Rows swapped in pairs by one turn or mirror: which row each one swaps with:
The rows were stretched afterwards, more along some directions than others.
K_881: [-11.7  36.5   4.1  -3.0   5.0  -0.8   7.6   1.6 -16.2 -13.1   9.6  13.7
 -12.7  18.7  -4.2  14.3   3.0   4.3  -2.3  -4.3  11.5  -7.7   9.9  -0.2
  10.9  15.3]
K_505: [ -2.2  -3.5   3.3   7.4  10.3  -3.9   6.9  -4.6 -13.4 -10.3   5.7   4.6
 -13.3   1.7  -1.5  21.1  15.5  -5.6  -5.0  -7.6   4.1   0.9   9.0   0.7
  17.7   5.1]
K_863: [  2.8 -18.3 -20.1 -14.1  35.3  -4.5  11.6  -0.6 -17.2   8.7 -14.1  -6.1
 -13.8   1.2  -8.2   3.6  24.6  14.9  24.3  -3.4  13.4   5.0   8.0 -10.3
   4.2   2.1]
K_164: [-10.4  36.6   5.8  -3.2   0.4   1.7  10.3   5.0 -16.1  -8.2   7.3   8.8
 -17.0  22.7  -4.7  20.4   8.0   6.3   4.2  -4.5   9.0  -9.6  10.3  -4.9
  17.4  19.1]
K_682: [ -9.7  32.2   3.2  -4.5   7.9  -3.4   4.8   4.2 -35.6   3.5  -1.1   4.3
  -8.8  23.7 -11.4  17.6   4.5  16.5  17.2   1.7  10.9 -11.7  -9.4 -14.7
  20.5  -0.5]
K_265: [  0.3   4.4  -6.2  13.9  -4.4   0.4  19.0   4.7   4.3   6.6   7.1  -7.1
   3.2   8.4  18.7  -0.7  -6.5  -6.5  -4.1  -8.0  -3.4   8.4   4.0   0.0
  -2.0 -19.8]
K_335: [-10.9   6.2  11.2   1.3   9.7   5.2   1.9  -1.1 -34.5   4.7  -8.9   7.1
 -23.3   8.7  -5.7  11.5  26.0  -5.3  25.0  10.4  19.3   5.6 -11.3  -7.4
  18.9  15.5]
K_503: [ -5.7  38.7  -4.3 -10.4   2.4  -3.4  16.9   2.2 -20.1  11.7 -13.7  10.4
  -2.0  21.5   7.0  -1.1   6.2   3.6 -10.1  -6.0  13.0  -6.5   8.3  -5.6
  -3.3 -11.0]
K_851: [-16.5  33.5   9.7  -0.8   6.4  -4.3   5.6   6.9 -22.8  -8.7  11.7   6.0
 -16.8  20.8 -11.1  20.0   7.7   5.0  -3.8  -7.8  13.2  -4.8   8.1  -2.0
  20.7  21.2]
K_855: [ -0.6  -0.1  -1.7   1.0  12.1  -5.6 -12.0  14.1 -13.6  -7.7   8.7   0.5
 -27.3  19.2   5.3  28.5  -3.6   5.9   7.5 -13.0  -3.7   3.1   0.9 -11.1
  16.0  -4.4]
K_531: [  2.3  11.6  -5.4   9.6  -5.8   2.7  21.4  -2.2   5.5   0.0   4.8 -14.9
   9.8   9.9  20.8  -2.3  -2.5  -5.7  -3.5  -8.2  -0.3   4.9  10.3   3.1
  -4.2 -23.3]
K_898: [ -7.1  12.1   7.7 -14.2   4.6  -7.0   5.8  -5.0 -27.6  18.5 -21.9  18.8
 -20.4  17.2  -4.4   8.1  20.3  -2.8  10.2  -1.9  19.8   0.0   8.4   0.9
   3.5   4.4]
K_625: [-14.1  36.4   6.7  -4.2   5.1  -3.0  11.0   3.2 -20.5  -6.3   5.2  10.2
 -14.0  21.2  -7.0  17.4   9.8   7.6  -3.2  -6.5  10.9  -9.2  12.8  -3.5
  13.8  18.0]
K_978: [  0.3  -4.4 -18.3 -14.6  14.5  15.8  25.7 -12.2 -24.0  -0.6 -16.2 -15.0
  10.0  -2.5   9.8   0.5   8.7   0.8  27.9  13.6   5.1   2.9  -3.4 -12.7
  -5.5 -16.7]
K_507: [ -2.7  14.4  -4.8   0.1   4.9   5.8   1.5  12.1 -14.9 -11.5   7.7 -11.0
 -14.2  19.2  14.1  16.9  -4.5   9.3  -0.3 -10.1  -3.6  -5.2   4.4 -15.1
  11.7  -5.3]
K_677: [-13.6  38.4   6.0  -2.0   5.7  -1.4   7.0   1.5 -19.5  -9.6   9.5  12.1
 -11.6  19.5  -6.7  17.6   3.2   3.0  -1.6  -8.3  10.7  -8.8  11.5   0.7
  10.4  14.4]
K_622: [  5.4 -15.5 -19.2 -12.6  32.3  -2.4  12.4   0.1 -17.3   7.3 -19.2  -4.7
 -15.4   1.3  -2.8  -1.4  21.4  16.6  23.2  -3.3  15.3   7.1   7.4 -15.1
  -0.2   0.3]
K_289: [ -0.9  10.0 -11.4   3.3  16.3  -9.7  15.9 -12.9 -11.4  -0.2   3.2  -7.4
  -2.2  -7.1   8.5  12.9   4.1   8.6  19.8  -3.8  19.0 -13.7  10.7  -4.1
  -9.3   6.2]
K_641: [ 21.1  -2.5 -15.7  -8.7  27.5 -10.5   8.4  -7.0   4.6   7.1  -2.5  -7.1
  -1.6  10.4   8.2  22.5  27.1  12.7   7.2 -10.0   5.1  -4.2  15.9  -3.6
  -1.7 -13.8]
K_198: [  6.9  15.9 -10.8   8.9  28.3  -2.2   5.9   4.8 -16.4   2.8   7.7  -2.1
   3.4  -2.7 -11.4  18.7  17.1  10.5  -2.5   1.5  21.1   4.6 -15.8 -15.3
  15.9  -2.7]
K_177: [ -1.0  -0.7   1.9   4.9  10.3  -5.2   8.3  -3.2 -12.6  -9.4   2.5   7.1
 -11.9   4.4   2.3  18.9  17.1  -0.6  -8.1  -4.3   3.8  -2.3  15.3   1.1
  16.1   8.6]
K_678: [ -0.4  12.7  -2.5   6.2   4.8   9.2  -1.0  12.8 -12.1 -12.1  11.4 -15.0
 -12.9  13.7  11.3  14.2  -4.6  10.3  -0.4 -10.3  -5.1  -1.3  -0.6 -15.1
  10.9  -6.9]
K_306: [ -8.3  26.2 -13.0 -11.6   4.4   8.3  18.6 -11.4 -23.3 -13.4  -0.2  11.1
   2.3   8.0   6.1   4.8   1.4  -1.7   7.3   6.8  13.1  -5.8   7.6   2.7
  -2.4   3.5]
K_718: [  5.9   6.7 -12.2  -8.8   8.5   3.3   2.9   6.9 -13.1  13.6  -7.5   1.0
   3.4  -1.3  -3.1  18.1   8.9   7.2   7.2   8.7   6.4  -9.8 -24.8 -23.7
  15.3   5.2]
K_827: [ -9.2  -8.0 -15.3   2.1   2.0   2.2  27.0  -6.1 -20.1  -5.9  -2.1   4.9
   4.4   0.9  -5.9 -11.9  -3.4   2.4   7.8  -0.8  11.9   9.6   2.5   3.5
  -0.4 -10.7]
K_968: [  0.3   9.9 -14.4  -9.0  29.4 -16.1   1.7   0.5 -16.3   2.6  -5.5  18.2
 -14.3   4.3 -10.6  20.8   1.8   3.9  18.7  -4.4  16.2   0.6  -0.2 -11.7
   4.2  -6.9]
K_363: [-13.2  28.7   9.8  -5.6  16.1  -0.4  10.5   8.7 -23.6   1.6   6.9  -4.2
 -15.3  24.9 -13.5  18.6  18.1  12.2   5.5  -5.9  15.6  -2.4  13.5  -6.8
  22.9  18.0]
K_120: [  4.9   4.8  -7.0  -6.5   5.9   8.9   0.2   8.9 -14.9  12.0  -2.3  -0.2
   2.5   3.9  -5.9  18.6   7.3   5.6   5.4  10.3   6.0  -3.9 -26.4 -19.8
  22.4   2.9]
K_153: [-12.0   7.0 -15.1   3.0  10.1  -8.3  26.2 -11.4 -17.6  -3.3   0.5   3.8
   1.1  -5.8   3.9  -6.3  -4.6   2.0  13.2  -5.9  20.0  -2.7   9.3   2.1
 -12.8  -5.5]
K_977: [ 16.2   2.8 -17.6 -10.3  32.7  -6.1  13.8 -11.6  -0.5   3.8  -4.1 -10.6
   2.0  11.5   3.0  16.1  32.7  21.4   4.0  -3.9   4.5  -5.6  21.8  -1.9
  -1.2 -11.5]
K_394: [  4.7  15.2 -13.6   1.7  28.9   0.1  10.3  -1.7 -17.2  10.6   5.6  -3.4
   8.2  -2.8 -15.3  23.6  19.7  14.3  15.0  11.3  24.6  -0.3 -22.0 -16.0
  14.4  -3.2]
K_743: [  7.1 -12.4 -20.8 -10.7  26.9  -2.9  -6.3  -2.2 -12.7   1.5 -19.3   5.1
 -13.4   2.9   3.2  -7.4  12.4   7.2  12.7  -1.7   7.8   1.9   1.3  -5.8
  -6.2  -4.8]
K_705: [  1.5  12.3  -2.0  -0.8   5.8   7.4  -1.2  13.3 -11.6  -9.5  10.8 -10.6
 -15.4  18.3  16.8  16.6  -6.6   7.7   2.0 -12.2  -5.3  -2.4   4.4 -13.8
  12.0  -7.8]
K_803: [-11.5  -8.8 -11.4   0.5  -0.5   2.6  26.2  -5.0 -19.7  -0.5  -6.4   3.2
   1.0   5.3  -2.2 -13.5  -8.7  -1.1   5.7  -2.8   6.2  10.0   6.0   6.4
  -1.6  -9.1]
K_199: [  3.6   2.8  -4.1  -7.5  10.0  -1.8 -11.6  12.1  -9.4  -6.0   8.8  -1.3
 -24.7  20.4   9.9  29.3  -4.1   6.0   8.0 -16.3  -4.2  -0.7   6.4 -10.3
  16.7  -9.1]
K_385: [  5.9   7.4  -5.3  -5.7  -0.3   8.6   3.8   4.9 -12.6  11.2  -6.1   2.6
   1.2   5.3  -7.0  21.4   7.9   4.7   7.6  10.0   3.6  -6.7 -22.1 -17.6
  23.9   6.5]
K_72: [-12.7   9.1 -12.9   8.2  11.2  -5.0  27.2 -10.5 -17.8  -9.4   6.0   1.6
  -1.0  -7.8   2.7  -6.0  -3.9   4.3  13.9  -6.1  17.4  -3.1  11.3   1.3
  -7.2   0.7]
K_121: [ -2.0  -2.0 -11.3 -12.2  24.2 -16.9   1.6  -0.4 -15.6   3.1  -8.1  17.6
 -17.1   9.4  -6.3  24.8   3.9  -0.1  21.4  -7.7   2.7   4.2   6.2  -4.6
   5.3  -9.3]
K_681: [  6.3  13.3 -13.6  -7.9  28.2  -9.3  -3.8   2.7 -12.1  14.1 -11.5   3.9
  -5.6  -4.3 -10.1  22.4   5.3   7.7  16.7  -3.7   7.4  -4.0 -14.9 -22.2
  11.0   0.9]
K_664: [  7.6 -10.0 -21.9 -12.5  32.0  -3.2  -2.2  -4.4 -12.5   2.2 -17.8   1.4
  -5.9   1.1   2.3  -8.0  14.9   6.0  15.3  -3.5  13.8   1.3   0.8  -6.9
  -8.5 -10.5]
K_118: [  5.4   7.9  -9.6 -11.3   9.7   6.9  -0.2   4.5 -14.8  15.8 -10.1  -1.8
   4.7   0.3  -3.5  18.5   9.1   6.1   7.5  10.8   7.5  -8.0 -20.7 -19.6
  17.7   3.0]
K_426: [-13.8  -5.5 -11.8   2.1  -2.3   4.9  26.6  -6.9 -22.3   2.0  -4.6   6.3
   3.3   5.9  -7.7 -10.4  -4.4  -2.2   6.9  -1.2   9.7   8.6   1.5   6.0
   4.5 -11.2]
K_659: [ -3.7  -4.1   2.0   7.0  10.3  -5.4   8.3  -6.4 -13.4  -8.8   1.4   1.7
  -8.9   2.5  -3.3  19.5  19.8  -2.2  -4.5  -3.0   1.3  -0.2  10.2   1.5
  15.4   8.2]
K_999: [  2.5   5.8  -5.1  -4.1  10.4   1.9 -14.2  -2.5  -5.3  -8.9  -8.4   4.2
  -4.5  10.2  11.4  -9.0   3.0  -9.7   1.2 -13.1   3.1  -1.3   9.3   8.1
  -3.9 -13.6]
K_936: [ -2.3  11.8   3.7   2.3  -3.7   7.5  -5.1  -2.8   0.7 -12.9   1.2  -5.4
   4.5  14.3  14.9  -6.7  -1.9  -9.3  -5.2  -9.8  -0.4  -1.4  12.3   7.6
  -0.8 -16.4]
K_116: [ -2.5  37.9  -6.8  -5.3   6.6   0.0  17.2   1.4 -22.2   2.3  -6.0   1.6
  -0.5  12.8   7.9   3.7   3.9  11.4 -16.8  -9.4  15.6  -2.9  10.3  -7.7
   0.1 -10.6]
K_407: [ -5.1   9.7 -15.0  -3.2  15.2 -11.1  22.0 -12.5 -12.9  -3.4   2.7  -0.4
  -3.0  -4.0   8.1   3.4   1.9   4.8  20.1  -9.0  20.0  -9.1  15.9   0.2
 -13.8   1.7]
K_276: [ -5.1  -0.8   2.3   1.9   6.1   7.7  19.9  -9.3 -21.5 -12.2  -2.3 -10.3
  -1.3   2.1   6.8   7.8  17.5  -4.4   1.4  -1.9   3.3  -1.0  12.8  -2.4
  11.4  -2.3]
K_130: [ -7.4  -2.6   3.2   7.3   4.2   5.2  19.4 -10.9 -17.5 -12.6  -1.4  -9.1
  -0.3   2.8   2.5  10.8  17.0  -7.6   1.4  -1.7   1.6  -0.4  12.2  -0.6
  11.2   4.5]
K_465: [  9.0  -1.2  -8.5  -3.9  19.5  -9.8   4.3  -6.7  -3.7   3.4   3.6  -5.4
  -5.4   1.1   9.4  25.8  17.9   9.9  16.8  -7.1  12.1 -14.5  10.7  -9.6
  -4.1   3.5]
K_262: [ -1.6  -5.3  -0.5  -9.2  -3.6   9.5   4.8   6.1 -22.7  19.4  -9.9   0.9
   5.5   9.7 -12.2  14.2   8.0   2.0  -1.0   5.8   3.6   2.9 -20.0  -9.1
  22.8  -1.8]
K_759: [ -5.1   4.1 -21.7 -16.0   9.9  17.4  25.0 -13.5 -29.0  -3.6 -19.7  -4.8
  14.0  -6.0   6.9  -3.4   7.2   1.2  20.7  11.1  15.2  -1.0  -5.1 -12.5
 -10.1 -15.7]
K_20: [  3.4   4.7  -2.4 -10.1   4.9   7.2   0.1   9.4 -21.0  13.1  -6.4  -0.7
   0.7   6.2  -5.5  18.0   7.9   4.0   0.2   3.2   5.9  -4.8 -22.1 -18.4
  23.3   4.8]
K_886: [ -0.9  -7.7 -17.2 -12.0  34.4  -4.1  13.6  -1.3 -20.8  11.4 -15.4  -4.1
 -18.7   8.7  -9.1   5.2  25.3  17.1  25.0  -2.7  17.2   2.9  10.4 -12.5
   5.5   5.2]
K_86: [ -6.6  20.8  -5.4  -1.2  16.8  11.1   9.9   3.5 -28.4   4.7   3.4 -13.4
  14.1  10.6 -15.2  10.9  10.9  15.2  26.6  11.9  20.5  -4.7 -21.6 -18.0
  18.4  -6.1]
K_765: [  7.3  -9.5 -15.7  -8.7  19.5   0.2  -7.6  -6.0  -6.1  -0.5 -16.8   0.6
   0.9   1.6   4.8 -10.0   6.3  -3.3  11.5  -4.2   6.4   3.0  -1.4  -0.1
  -6.6 -12.6]

Swapped with K_531: K_641
Swapped with K_265: K_977
Swapped with K_276: K_855
Swapped with K_121: K_978
Swapped with K_426: K_886
Swapped with K_863: K_803
Swapped with K_20: K_851
Swapped with K_718: K_881
Swapped with K_199: K_130
Swapped with K_120: K_625
Swapped with K_116: K_198
Swapped with K_968: K_759
Swapped with K_678: K_177
Swapped with K_677: K_118

